0: [121 115 110 128 125 185 128  94 162 110 108 139]
1: [ 99  92 106  57  95 180 104  95 128  95 118 127]
2: [121 120 129 112 132 145 104 107 196 121  95 127]
3: [127 105 101 185 165 117 120 129 100 195 141  90]
4: [127 129 100 225 182 129 130 113  99 128 155  98]
5: [ 96 119 105 192 131 164 148  95  95 128 128  94]
6: [172  95 148 128 128  69 119 129 128  74 128 127]
7: [127 118 136  93 126 129 118 127 128  82 126 104]
8: [190 106 129  75 125 129 128 129 107  75 134 102]
9: [213 106 185  83 128  81 106 171 128  79 129 143]
10: [190 122 209 105 110 139 108 129 128  91 112 127]
11: [219 129 179 128 128  90 108 150 128  74 128 127]
12: [127 233 129 227 138 183 149  94 128 128 128 127]
13: [113 230 177 194 108 150 160  90  76 112 128 115]
14: [131 228 129 216 145 132 149  97  75 128 128 115]
15: [135 129 129 128 128  81 112 129 198 128 102 127]
16: [105 113 143  85 138  77 106 129 126  82 173 180]
17: [159 131 230  97 151  78 113 164 134 128  98 108]
18: [116 111  95  95 117 129 149 113 128  79 186 104]
19: [101  93 129 128 128  83 205  97  90 128 128 137]
20: [125 129 129 102 143  86 135 129 102  74 239 126]
21: [120 183 145 128 142 129 156  96  81 128 128  96]
22: [130 138 111 161 149 178 142  98 128 147 103  99]
23: [103 143 118 137 133 170 128  94  78 141 127  93]
24: [115 106  97 128 145 129 126 102  92 137 128  97]
25: [110 129 100 143 141 172 128 129 128 128 139  91]
26: [ 98 104 129 111 160 134 122 108 128 117 157  89]
27: [176 109 102 137 173  79 128  86 128 145 109 127]
28: [127  96 100 128 186  72 107  88  74 128 148 134]
29: [127 124 124 128 146  89 110 129  71 165 102 161]
30: [170 129 129 128 128 157 128  89 128 128  94 127]
31: [127 157 145 138 128 134 119  85 128 140 101 127]
32: [127 213 190 128 104 129 146  89  76 128 103 105]
33: [133 139 129 194 130  99 108 107  88 128 120 138]
34: [117 113  99 138 124 129 128 115  97 128 122 133]
35: [141 133 129 180 128  87 128 138  88 105 132 132]
36: [127 159 156 124 142  95 125 112 174 156 128 127]
37: [101 131 129 128 114 129 135 109 199 139 128 107]
38: [116 129 149 122 132 106 128 108 128 128  98 108]
39: [130 129 121 128 115 187 128  89 113 122 108 147]
40: [133 147 129  68 105 129 128 129 103  82 128 141]
41: [127 107 103  94 139 167 128 129 108 109 116 156]
42: [103 107 215  63 128  78 108 129 128 128 103 111]
43: [113 122 237  79 107  88 113 169 223 128  99 120]
44: [114 144 129 128 117 129 128 129 128  85 128 127]
45: [127 109  95 190 128 161 128 108 129 104 136 127]
46: [127 114 129 196 119 255 199  89 105 146 150 127]
47: [ 93 106  95 157 106 211 212  96 128 116 138 127]
48: [127 100 100  83 128 129 108 169 128  85 128 127]
49: [139 100 129  91 123  86 112 178 197  83 141 108]
50: [118  89 100  84 136 129 128 129 157  82 128 152]
51: [173 129 111 117 117  92 128 138 200  80 128 102]
52: [190 129 123  88 112  80 122 145 128 128 128  92]
53: [127 115 118  97 116  88 123 142 205  80 106  96]
54: [121 129 105 128 128 255 128 129 128 128 106  95]
55: [140 129 131 128 113 212 128  93  96 128 102  88]
56: [125 129 110  98 119 245 112  90  94  88 112  91]
57: [131 129  98 128 158  91 120 223 178 109 192 124]
58: [116  93 129 103 141 105 105 185 195 160 182 127]
59: [127  94  96 114 133 108 128 129 181 128 128 126]
60: [149 238 201 145 108 139 146  96 101  80 128 127]
61: [160 129 112 128 125  82 110 106 128 128 100  90]
62: [113 129 156  99 115 172 128  83 117  74  94  90]
63: [104 103 102 102 123 103 142 108 113  87 207 127]
64: [112 118 129 117 154  91 147 125 109  81 207 152]
65: [108 129 168 116 117 129 128 104 128  79 128 158]
66: [104 129 102 128 162  71 128 208 128 196 128 147]
67: [106 146 129 194 144 111 102 159 120 249 102 212]
68: [ 92 129 144 128 128 135 105 142 115 245 117 127]
69: [127 173 105 178 128 183 128 129  71 128 114 125]
70: [129 157  98 167 125 158 179  86  74 220 121 110]
71: [127 129  97 138 118 129 128 129  74 234 124 104]
72: [122 129 129 128 116 186 120  85  76 128  94 116]
73: [128 184 146 128 118 129 103  87  71 162 128 106]
74: [128 129 168 190 108 173 109  87  77 128 128 127]
75: [110 127 177 105 128 156 151 194 213 128 134 126]
76: [ 94 105 129 128 107 129 139 220 245 128 128 105]
77: [127 125 129 121 111 127 135 129 209 129 128 124]
78: [114 129 129 128 128  92 123 221 128  81 110 127]
79: [100 113 213  73 110  76 128 230 255  74 128 132]
80: [107 105 172 128 128 129 118 129 128 128 115 112]
81: [205 152 130 157 120 159 128  93  71 128 104 127]
82: [202 129 130 128 125  94 128 129  72  78 128 127]
83: [141 213 129 150 128 204 108 129  73  95 128 169]
84: [110 209 129 174 106 147 173 105 128 214 128 111]
85: [127 211 137 218 117 123 174 106 120 226  92 102]
86: [127 138 105 143 128  96 154 126 125 128 120 126]
87: [104 107 129 128 128 129 140 152 167 157 123  89]
88: [124 122  94 128 125 170 127 164 128 158 128 100]
89: [118 149 103 191 107 172 194 129 153 114 118 127]
90: [127 129  95 244 128  84 128 129  81 196 128  99]
91: [119 125  92 254 145 130 131 126  80 192 208 138]
92: [105 129  96 228 132  98 144 129  81 128 196 116]
93: [170 107  99 206 186  99 127  94 128 107 121  97]
94: [162  89  95 153 128 129 128 105  79 106 130 127]
95: [136  92  97 199 201 129 117  84 128 114 160 100]
96: [ 93 106  96 128 128 127 128 129 147 178 224  97]
97: [127 116  95 146 140  88 179 129 128 128 243 127]
98: [ 92  94  96 101 104 129 182 183 159 153 247  98]
99: [110  98 129  96 128  77 131 232 128  75 126  93]
100: [116 128 124 115 128 109 170 129 203 128 141 121]
101: [ 88 110 110  84 111 129 158 129 128  75 166 125]
102: [127 184 129 163 118 129 211 105  83 129 115 127]
103: [115 139 129 123 111  73 197 129  87 115 122  91]
104: [135 142 121 152 109  86 200 105 128 128 128  95]
105: [126 100 123 128 111  71 155 251 128 106 188 125]
106: [127 104 110 149 128  87 143 216 200 146 128 127]
107: [101 102 122 130 113  82 128 194 186 128 182 166]
108: [132 111 103 113 130 109 163 129 255 182 100  95]
109: [150 116 129 128 127  89 153 192 247 148 123 127]
110: [158 148 130 137 122 104 188 164 233 169  95  93]
111: [111  96  94 128 108 177 128 194 128  72 128 102]
112: [127  96  96 128 128 129 108 206 184  68 223  98]
113: [136 103 129 128 123 129 128 129 179  76 128  99]
114: [124 129 129 128 179  98 115  96  90  94 128 127]
115: [127 131 105 188 128 113 112  97  90 124  84 127]
116: [ 98 111 108 134 148  87 118  87  90  92 128 111]
117: [104 156 106 169 120 129 128  89  74 157 189 138]
118: [127 133  99 152 122 129 210  91  78 153 205 127]
119: [ 98 107  95 148 173  73 206  90 128 172 128  91]
120: [102 106  96 113 139  82 128 151 128  86 193  97]
121: [100 129  95 128 137  72 149 166 204  83 175  90]
122: [127 129 129 137 152 129 194 167 174  83 208 127]
123: [127 152  99 150 111 226 241 104 147 191 113  95]
124: [107 129  93 127 128 209 166  97 114 183 219  94]
125: [104 129 111 143 128 129 128  99 128 147 128  93]
126: [127 124 129 205 134  92 128 129 157 117 198 107]
127: [111 118  94 153 126 146 128 157 128 138 128 127]
128: [127 107  98 186 137 129 144 193 159 140 211 104]
129: [114 129 133 114 128  89 128 200 135  78 128 171]
130: [135 103 174 128 140  72 107 212 137  66 104 110]
131: [127 142 187 132 128 176 142 129 115  82 128 127]
132: [129  99 129  84 109  87 127 202 197  75 128 127]
133: [115 105 104  95 112 103 130 192 181 128 128 106]
134: [127 129 129  71 107  80 114 216 174  74 167  97]
135: [105 117 113 128 105 129 128 159 208 128 114  94]
136: [163 168 153 137 121 129 128 164 128 128 128  94]
137: [113 132 129  82 101 172 128 157 207  90 128  92]
138: [109 100 122  69 106  78 111 243 128  74 150 116]
139: [107 129 128 128  99 103 114 202 238  77 133 137]
140: [110 105 132  79 110  87 114 227 128 128 128 140]
141: [195 129 106 160 184  87 111 115 128 128 144 127]
142: [144 122 103 128 133 134 128  92 128 155 128 235]
143: [159 125 129 128 141  92 102 129  77 149 120 205]
144: [106 129 105 128 114 207 119  87 128 128 109 127]
145: [126 155 105 128 113 174 110  90 158 159 128 127]
146: [108 134 104  91 107 195 109  87 153 169 128 127]
147: [127 198 129 193 129 129 106  83  74 217 128 120]
148: [127 149 129 174 128 129 109  82  78 169 111 198]
149: [126 241 159 220 118 129 123  86  74 202 100 172]
150: [121 144 140 169 128 129 142 206 126  85 133 127]
151: [103 129 126 167 135 129 128 129 128 128 171 109]
152: [101 143 129 128 123 141 150 208 134 128 170 108]
153: [115 115  92 154 154 129 108 110 128  96 128 133]
154: [113 105  95 128 128 157 111 129  93 115 195 127]
155: [ 94 101 129 154 128 151 118 100 128  81 205 127]
156: [106 129 186 128 117 129 142  99  86 149 128 209]
157: [127 181 129 128 132 106 128 129  87 169 128 127]
158: [127 169 153 208 128  88 128 102  82 183 110 226]
159: [190 107 129 149 128 129 141 157 116 114 133 101]
160: [144  99 116  87 136 129 128 129 138  88 166  95]
161: [134  95 129  90 120 117 142 142 138 128 144 100]
162: [127 112 118  97 128  75 128 157 164 175  97 113]
163: [117 129 129 128 109  84 104 112 160 200 107 184]
164: [135 111 112 107 126  77 105 131 173 180 128 168]
165: [127 129 129 129  96 243 121 100 128 126 114 158]
166: [ 96 174 120 152 101 239 113 129  78 135 109 127]
167: [102 164 129 126 104 190 128 118  84 128 128 115]
168: [121 160 104 201 132 129 128 113 117  86 128 147]
169: [127 129  94 160 128 181 128 165 148  85 228 104]
170: [127 117 129 153 141 124 147 184 141 128 183  93]
171: [111 102 127  66 128 172 113  92 108 128 133 201]
172: [176  90 100  70 119 129 106 117 128 128 143 121]
173: [120  90 103  55 128 126 105  96 103  75 178 189]
174: [126 136 206 128 117 142 128 131 128 128 111 127]
175: [119 129 212 109 124 111 124 129 204 128  94 117]
176: [127 113 208 128 128  76 128 190 187  75 128 104]
177: [104 129 163 149 111 129 179 129 101 128 115 121]
178: [101 129 170 128 128 220 183 103 128 106 106 124]
179: [127 129 114 104 128 197 148 129 124  99 113 102]
180: [127 255 130 128 128 147 163 129  85 128  96 113]
181: [ 94 197 101 150 128 129 120 129  86  90 105 127]
182: [127 129 129 143  98 119 160 129  84 128 118 127]
183: [ 96  99 121  87 164  76 128 129  98 128 128 101]
184: [111 129 129 127 143 137 175 104 128 134 156 117]
185: [123 131 173 147 133 129 201 114 128 109 124 113]
186: [188 100 129 128 108  90 128 112  81  82 128 143]
187: [143 119 122 135 128 112 128 109  83  83 125 172]
188: [194 129 103 135 130  83 105 133  92  83 118 120]

[127 120 108 128 128 148 114  86  82 222  95 127] 71 68 70
[115 129 129  92 147  79 128 129 166  74 166 227] 16 129 64
[104 112 129 128 128 131 176  99 130 197 142 115] 184 125 87
[125  96 117 137 188  75 127 129 211 128 160 127] 59 100 15
[143 143 174 120 117  87 119  96 115  94  91 102] 38 61 31
[127 129 129 128 135  84 108 214 226  96 128 126] 139 132 49
[127 129 120 160 112 129 111  96 137 128 128 109] 125 31 34
[ 97 126 103 128 100 228 168  91 128 151 114 127] 144 47 165
[127 133 107 105 132 107 128 129 128  80 107  97] 7 44 38
[127 114 129  86 128 182 120  92 128  77 104 105] 62 179 7
[116 190 129 128 119 154 156 124 139 183 102 127] 84 31 157
[111 113  99 177 130 129 120 129  78 128 128 168] 34 33 115
[127 209 129 255 128 129 141  89  76 128 138 128] 14 12 13
[139 108  97 128 125 129 116  86  72 136 128  95] 24 34 94
[111 106 100 128 179  95 128 126  83  92 213 196] 64 20 16
[101 129 104  80 128  75 105 175 128 101 128 178] 129 16 140
[121 129 129 146 133 147 105 158 128  77 128 134] 44 150 153
[171 106 101 198 121 129 126 127 128 197 128  93] 3 90 71
[128 138 102 148 107 129 122 129  97 128 102 127] 34 182 86
[ 98 104 104  75 120 129 128 129 114 116 115 172] 41 50 171
[111 113  95 164 128 185 166  92  87 134 128  94] 5 23 22
[127 111  95 128 126 109 182  97  88 225 204  97] 118 96 71
[136 106 129 102 148  78 102  88  76 158 103 248] 143 142 29
[124 104  98 108 128 129 102 153 162  79 129 117] 48 113 50
[112 160 184 128 128 138 171 129 128 178 108 181] 156 174 177
[127 112 129 184 138 101 158 213 162 133 213 129] 128 170 57
[105 129 126  91 112 228 129  96 109  95 119 110] 56 179 144
[103 105  97 151 128 131 187 129 134 110 151 127] 184 86 127
[140 121 103 128 147 151 135  85  78 232 128  92] 71 70 3
[198 129 165 146 182  76 109 162 128 103 108 101] 11 6 141
[194 171 162 128 115 129 128 105  92 128  95 127] 81 30 31
[127 129 174 115 123 210 109 103 128  79 128 139] 131 39 62
[127 129  98 128 128 171 128  95 128 181 116 127] 145 146 22
[133 113 129 130 121  72 114 129 119 120 112  90] 61 38 86
[162 104  95 177 122 129 128  96  75 128 128  89] 94 24 115
[105 167 115 128 103 129 102 123 128  85 128 129] 44 181 7
[127 114 196  95 160  82 128  97  80 116 118 211] 156 143 187
[157 104 129 128 125 224 108 129 175 104 117 127] 0 165 54
[110 105 249  95 128  74 128 173 200 134 102 211] 43 175 79
[127 147 114 141 159  84 130 107 128  99 127 205] 187 142 143
[156 154 169 146 143  79 104 147  84 100  99 127] 35 82 188
[130 129  96 167 128  97 102  91  85 125  99 100] 115 33 61
[110  92 105 128 111 116 121 129  88 169 167 133] 34 154 24
[158 100 129  77 137 129 103  87  78 128 121 127] 172 24 41
[111 129 161 128 118  73 105 255 228  68 128 175] 139 79 132
[136 105 182  67 112 129 102 119 175  73 104 174] 65 50 10
[127 109 102 104 128 172 214 129 102 189 148 127] 184 118 70
[127 129 129 241 128  97 147  94  83 176 128 186] 158 148 33
[106 112 129 177 119 255 112 112 128 193 128 174] 165 144 166
[127 111  96 109 208  84 128 150 128  98 194 153] 64 120 20
[111 129  97 161 135 129 117  91 128 152 107 107] 125 24 22
[146 118 108  86  96 220 129  82  74 165 112  86] 55 72 56
[109 108 149 121 220  75 101 141 128  83 128 127] 114 183 116
[110 129 129 250 128 255 167  90  82 221 127 103] 46 70 5
[111 142 100  98 136 168 103 157 119  74 128 169] 41 48 44
[192 123 144 128 128  87 136 129 126  74 104  91] 6 188 11
[ 98 129 163 100 111 238 152  90 100  97 117 116] 178 56 55
[184  95 113  80 101 166 124 114 152 134 114 127] 172 30 161
[127 151 162 126 101 153 116 129 128 255 102 127] 68 71 84
[112 107  94 109 120 208 194 129 106 214 184  91] 124 123 88
[175 129 211 107 117 129 101  91 128  90  99 127] 10 174 65
[157 140 197 128 124  89 117 129 189 128 101 127] 175 36 15
[101  98 129 128 128 129 128 129 144 122 118 127] 80 38 59
[110 105 102 135 212  75 103 129 145 103 156 216] 16 28 153
[127 108 120  72 101  77 114 146 128 128 128 102] 161 52 162
[131 107 109 126 201 129 103 160  78 128 199 127] 154 28 64
[182 111 159 128 113 101 128 122 128  70 111 122] 6 11 186
[127 129 101 128 128  79 102 129 230 154 103 103] 15 77 108
[127 129 129 128 128 252 157  86  82 129  94  97] 55 54 56
[174 201 129 128 133  86 154 129  77 197 128 108] 157 73 21
[108 144 129 128 106  87 117 230 128  73 111 127] 78 129 99
[125 129  95 170 109 219 114  88  87 220 122 120] 70 71 22
[158 111 129 128 128  92 103 173 161  77 110 166] 129 6 78
[137 129 103  96 115  67 128 129 112  70 181  98] 120 63 18
[174 109 129 118 128 133 113  83 128 186 100 127] 30 31 27
[127 208 122 238 126 226 166  90 128 128 113  97] 12 89 14
[144 188 129 255 141 129 122 129 128 255 108 127] 85 147 90
[191 108 164  94 127  83 108 129 165 149 103  99] 52 61 15
[131 129 129 128 125 129 101  94 128 128 104 230] 142 143 148
[127 102 101 128 143  82 130 172 108 124 128 127] 86 183 34
[111  99  96  97 188  81 128 129  96 128 128 127] 183 28 114
[103 126 117 127 114 160 131  89 102 109 112 174] 39 34 41
[127 108  99 131 179 129 117 129 211 128 128 127] 59 2 77
[127 103 100 128 120  95 148 244 138 128 206 113] 105 57 170
[ 96 129 104  63 107  68 100 154 181 128 121 176] 164 133 15
[142 105 105 128 128  72 103 138 128 128 118 127] 61 86 59
[ 98  97 129  58  98  69 115 129 190 128 118 205] 164 16 50
[180 196 178 195 124 129 103 129  87 194  90 164] 149 147 158
[135 115 150 111 143  79 152 129 128  81 114 127] 6 7 38
[127 129 105 128 127 162 128 129  82 227 104  93] 71 68 70
[127 116 129  83 118  88 101 129 128  80 120 127] 7 48 40
[114 106 108 105 156 129 121 142 174 106 130 106] 59 113 50
[127 115  94 128 128 129 128 139  90 157 182 183] 154 34 117
[105 216 154 222 101 194 177 126 128 158 123 127] 12 84 13
[180 129 134  64 101 142 104  83  95  73 105 111] 8 40 7
[127 133 129  79 108  76 128 102 170 120  99 127] 15 38 53
[105 107 140 128 128  96 157 247 255  89 122 103] 76 139 109
[103 129 126 128 135 129 128 129 135  94 128 138] 44 153 65
[130 108  97 110 215  77 128 194 128 128 181 111] 57 120 170
[128 193 104 128 128 198 197  92  74 184 114 108] 70 102 123
[123 107 129 119 128  83 128 169 140  90 127 156] 129 78 48
[184 129 113 128 125 107 128 108 131 218 128  94] 71 61 27
[147  98 102  79 128 129 110 142 100  73 146 130] 48 160 8
[123 169  97 137 128 144 128  90  85  86 110 127] 181 44 34
[124 151 180 138 121 129 172 124 115 128 128 217] 156 65 177
[ 93 129  99 176 170 152 102 103  80 113 128 171] 153 34 168
[131 191 129 128 118 175 169  86  82 128 128  95] 21 167 23
[127 188 137 178 119  92 128 204 150  87 110 127] 150 78 136
[160 146 182 168 128 151 101 176 131 140  90 100] 136 174 80
[ 96 113 165 113 125  75 128 129 127  73 157 177] 16 65 64
[162 129 180 128 128  78 128 153 143 128 107 127] 17 6 38
[108 111 227  84 119  76 131 250 235 128 114 127] 79 43 176
[127 129  97 128 111 107 128  95  78 128 161 127] 34 24 117
[115 112  99 107 113 120 128 178 129  87 128 150] 48 129 50
[127 129  97 215 128  97 115 129  75 255 128 104] 90 71 3
[135 122 166 100 128  89 102 129  85 113 107 211] 143 187 156
[ 96 109 131 128 128  97 134 129 116  77 128 127] 44 116 7
[110 114  94 236 113 190 159  88  74 128 128 101] 5 45 69
[108 209 109 208 123  98 128 103  77 202 128 127] 147 149 85
[106 121 179  99 128 122 128 151 192 104 104 157] 175 75 77
[127 104 131  94 128 169 105 107 152  79 128 105] 7 113 160
[202 106 129  98 101  70 121 129 151 128 108  88] 52 61 51
[166 116 124 115 128  94 107  86 121 234  98 109] 71 68 27
[ 98 157 113 226 142 212 144 129  75 142 108 125] 69 5 166
[127 104  98 133 128  89 121  96  84 202 187 170] 117 29 28
[ 97 113 129  78 149 129 160 125 116  65 138 117] 101 7 18
[115 129 142 113 121  91 177 129  84 230 128 121] 71 68 157
[110 121  95 104 123 110 128 184 128  93 128 110] 48 78 133
[112 129  95 151 128 159 114 167 140 130 218 111] 169 128 154
[127 113 105  87 121  78 126 129 101  73 128 107] 7 48 116
[127 100 176  73 112  77 105 129 153  72 108 236] 16 65 129
[127 116 123 110 158 128 128 105 102 175 110 100] 24 125 38
[127 199 212 128 118 129 128 111  77 128 128 212] 156 60 32
[102 129 129  82 111 208 113 129 128 106 128 101] 179 1 56
[127 121 107 123 122 129 103  98  75 128 127 152] 34 187 24
[100 118 150  79 128 129 128 129 128  88 124 186] 65 40 50
[154 129  96 128 117 129 128  86  86 230 104 104] 71 70 68
[132 172 147  66 100 203 101  84 147 156  97 105] 146 145 144
[102 129 189 126 102 123 154 182 217 128 107 127] 75 175 76
[127 101 105  75 105 129 117  88  81 226 112  87] 71 68 24
[ 92 129 101  94 103 129 135  87  83 121 128 136] 34 24 182
[118 102 106  82 128  79 128 129 245 213 103  90] 108 162 164
[127 168 119 206 103 233 180 115 116 146 152 125] 46 89 69
[109  99 129  88 190  75 106 129 153 110 115 105] 183 26 59
[127 132 111 107 104 129 105 100 128 166 105  89] 125 38 61
[ 99 116 174 128 119 171 128 106 169  81 104 156] 65 0 131
[102 233 200 162 106 173 133 154 193 200 112 118] 84 36 85
[127 118  97 123 209  82 117 236 205  84 202 108] 57 112 121
[127 118 129 143 160  82 119 129 192 128 107 174] 15 164 59
[125 125  98 128 128 112 135 137 128 128 119  99] 86 125 34
[100 129 129 128 103 143 156 172 147  82 128 133] 44 150 111
[192  96 108  61 128 129 107  86 128 128 128  88] 172 8 52
[124 108  93  95 128 195 134  91 133 160 132 127] 146 144 145
[121 111 129  98 155  82 119 182 129  75 199 109] 120 20 64
[127 101  99 128 132 129 128  94  83 201 199 163] 117 154 96
[127 109 208  58 102 110 112 202 209  69 122 196] 79 132 43
[106 129  92 128 113 168 128 110 176  91 143 121] 0 113 25
[117  95 118  87 170  72 137 144 142  74 166 128] 120 64 16
[127 123 115 133 130  87 139 122 103 148 132 107] 86 34 24
[129 129 102 139 119 209 128  87 128 119 107 105] 144 55 39
[208 169 125 163 128 184 154 129  76 139  96  97] 81 69 30
[103 110 131 128 225  76 106 103  83 128 152 200] 28 114 143
[112 110 129 167 124 129 123 183 120  94 128 127] 150 127 78
[141 123 100 141 128 129 128 100  78  99 116 160] 187 34 94
[148 129  95 213 143 129 151 122  77 128 142  95] 4 5 92
[127 118 108 129 117 110 108  86 128 199  99 107] 125 31 71
[119 201 141 114 111 129 128 119 172 154 128 104] 36 37 31
[160 115 129 166 146  73 128 195  97  85 128 206] 129 35 143
[125 137 174 188 112 146 124 129  82 136 128 138] 74 33 177
[172 129 183 109 132 129 128 129 128  90 128 113] 10 7 174
[109 119 106 107 116 196 105 129 182  82 120 173] 0 50 2
[113 127 156 103 128 106 167  95 151 128 109 127] 38 184 36
[117 101 115  66 128  70 131 109 128 173 120 164] 164 162 163
[ 96 102 129  89  96  71 128 129 187 128 121 190] 164 15 59
[125 115  99 118 141 129 128 126 178 152 124 127] 59 77 37
[127 129 129 128 173  71 107 114  96 126 117 127] 114 28 29
[107 129 117 141 112 163 128 129 103  89 128 158] 44 34 41
[118 124  96 120 116 129 125 102 128 128 120  93] 125 24 34
[122 113 111 128 104 129 109 177 193 128 120  94] 135 133 87
[114 104 129  74 111 129 114 129 128  72 110 107] 7 48 40
[100  97  96  70 148  74 110 129 174  81 173 104] 120 160 49
[142 146 193 148 128 154 105 129 129 133 128 100] 174 80 136
[145  94 129  82 153  69 103 161 180  91 128  99] 49 53 132
[127 113 129 128 128  75 125 129 132  78 165 183] 16 64 187
[126 129 127  78 128  76 105 128 128  87 128 107] 7 40 183
[127 118 166 164 212 129 109 129 128 133 133 208] 143 142 156
[117 129 100 128 147 107 149 129 210 222 128 127] 108 164 162
[ 87 109 105 126 108 160 172 125 129  73 157 127] 101 18 44
[117 129 160  99 140 102 106 132 128  79 141 226] 16 65 129
[202 129 248 128 155  84 135 195 163 120 108 127] 17 176 11
[111 144 167  87  99  95 128  94 155 128 102 117] 38 36 31
[127 159 191 152 128  91 113 129 146  82 121 220] 65 156 129
[127 129 175 128 120  71  98  93 100  99 101 137] 38 65 114
[111  98  93 149 135 188 157  96 128 179 199  93] 124 96 25
[127 113 133 128 118 121 112 142 107  82 128 243] 187 143 142
[127 108 163 131 193 129 111 161 114 128 128 112] 80 26 114
[127 107  93 135 118 255 122  86  86 104 184 107] 56 54 144
[134 106 119 128 115 129 128 129 128  83  90  96] 7 113 44
[209 134 162 128 115  77 107  95 120 128 100  99] 61 52 11
[110 183 135 128 122 202 128 129 128 123 131 111] 167 179 25
[113 207 129 126  95 174 128  89  98 128 128  94] 167 21 73
[143 110 114 137 152 129 104 206 103  80 156 184] 129 150 78
[127 100 129 128 116 189 135 105 181 128 117 118] 0 2 144
[116 102 114 108 157  94 103 129 128  77 128 234] 16 187 50
[193 129 129 161 142 129 180 149 134 129 159 102] 159 170 136
[127 116 148 102 128  95 106 117 142  82 103  97] 7 38 113
[166 129 129 120 110 133 110 129 128 153 107 142] 30 31 34
[105 107  96  80 107 211 178 116 156 130 128 111] 179 0 146
[127 120 180 159 121 184 128 127 130  99 128 170] 131 65 174
[ 90  93 129  62 204  71 101 120 128 112 134 129] 183 114 16
[127 120 129 128 118 129 118 115 109 134 178  98] 151 26 154
[110 170 163 117 103 148 134 118 128  92 128 191] 65 44 131
[108 129 114 205 126 105 186 212 171 128 188 126] 128 170 122
[127 106  96  79 105 122 128 129 192  87 111  89] 53 113 137
[154 129 129 128 145 129 128  95 128 128 100 127] 30 31 38
[117 172 129 138 128  96 157  94  93 126 128 127] 21 86 157
[123 137 129 178 136 199 106 134 128 185  91  98] 22 88 25
[105 111 163  93 118  79 107 109 128 207 128 214] 163 164 156
[127 129 129 128 119 166 211 113 128 128 175 121] 184 185 118
[129 107 132  73 128 130 121 122  93  81 147 113] 7 40 160
[139 115 156  93 130  87 120 167 128 128 126 127] 161 140 52
[100 185 100 128 106 129 184 104  90 126 115 127] 102 21 182
[138 129 129 135 146  88 106 192 150  83 130 127] 78 129 130
[112 129 105 128 122  79 104 129 203 128 110 164] 15 164 59
[126 150 129 128 128 131 101 120 128  82 101 130] 44 7 65
[151 129 182 163 126  93 128 140 149  81  97 145] 6 11 174
[123 114 129 143 129  80 176 129  85 128 135 100] 103 182 86
[194 110  98 137 128 129 126 129 159 142 136  97] 159 61 59
[127 143 129  99 111 129 153  88 128 183 100 127] 31 38 125
[127 112  98 176 130  85 111 188 216 128 106 127] 106 109 15
[120 129 103 128 106 129 111 133 233 214 109  89] 108 135 37
[117 104 126 198 149 194 107 141  89 114 126 173] 45 69 74
[153 129 117 135 164  70 107 136 131 128 108  91] 61 27 141
[197 178 144 128 113 129 165  90 128  92 102  93] 30 81 136
[127 238 129 201 125 236 156  87  91 128 102 135] 12 69 83
[127 104 126  64 128 125 130  95 117  66 122 113] 7 40 160
[191 131 221 104 117  86 117 129 128 128  96  99] 17 10 11
[127 106 113 106 114 160 128  83  89 208 105 109] 71 72 23
[127 145 178 138 128  76 113 129 128 128  97 155] 38 36 174
[ 96 129  97 224 128 255 128  86 128 130 128 127] 46 5 144
[127 124 110 140 153 126 106 129 118 140 124 233] 142 143 148
[119 115 123 100 116 129 136 129 128 210 100 127] 68 162 71
[127 129 220 128 111  90 128 129  87 192 101 127] 174 80 17
[119 122 148 108 128  90 174 135 197 105 134 127] 100 77 53
[127 108 129 128 146 159 106  84  72 103 112 127] 72 39 34
[120 119  98 108 116 129 128 186 133  90 156 127] 48 111 152
[122 129 129 107 120 150 103 129 107 229 113 127] 68 71 157
[103  97 104 128 111 129 102 101 124 195 128 115] 125 24 34
[108 109 129 189 123 113 215  97  83 186 220 107] 118 97 92
[120 150 220 169 115 185 115  97 128  77 103 171] 131 174 65
[120 231 151 210 128 199 109  85  91 128  98 138] 12 13 14
[152 126 130 206 150 129 112 129  98 189 103 104] 3 90 33
[113 129  97 152 121 129 141 114 179 128 128  94] 37 125 77
[173 129 165 117 144 129 118 129 182  77 128 127] 113 51 10
[182 131 100 130 113 129 120 129  83 225 128  99] 71 3 157
[127 118 113 126 163 129 105 108 128 128 117 221] 142 143 171
[127 120 144 103 135 125 105 129 128 128 148 235] 142 171 143
[127 173 129 164  90 129 183  87  86 153 132  91] 102 21 104
[103 107 100 115  97  84 128 129  98 218 120 127] 71 68 29
[138 112  99 134 128 129 115 101 128 201 193 131] 96 117 3
[127 100  94 128 156  78 110 229 187 128 128 112] 106 133 57
[127 203 255 107  99 126 117 138 128 128 108 186] 174 60 156
[105 129 129 180 111 129 112 131 153 125 108 127] 127 125 44
[138 104 145 128 114 139 101 129 128 170  98 126] 80 38 31
[114 185  93 184 121 255 121  91  82 163 130 108] 166 69 167
[106 158 138 132 116 162 158  90 128  90 120 127] 44 39 65
[139 129 150 128 140  82 104 195 143 100 117 194] 129 78 130
[198 129 236 128 125 156 117 106  97  96  92 117] 10 174 131
[122 126  97 229 117 129 123 105  85 235 129 127] 90 3 147
[120 129  99 181 182 129 119 129  87  87 133 127] 153 4 168
[121 125 104 128 117 254 133 129 128 128 128 162] 165 54 144
[127 162 209 100 107 110 128 129 161 128 128 178] 174 175 65
[187 113 101 100 135  88 128  85  79 169 114 127] 27 61 29
[120 129  97 136 128 129 102 129  86 128 128 127] 34 24 127
[197 109 112 128 128 129 129 172 126  81 128 127] 159 188 8
[108 147 126 128 104 129 128  93  75 210 128 127] 71 73 157
[111 120 119 136 119 129 121 104 128 171  97 105] 125 38 31
[169 101 111 128 128  70 102 129  81  80 125 115] 188 186 82
[165 118 162  94 128  76 118 155 121  71 128 100] 6 9 11
[127 129 140 128 119 129 128 129 145  82 117 137] 44 65 7
[142 129 137 128 128 131 124  88  81 224 128  86] 71 73 70
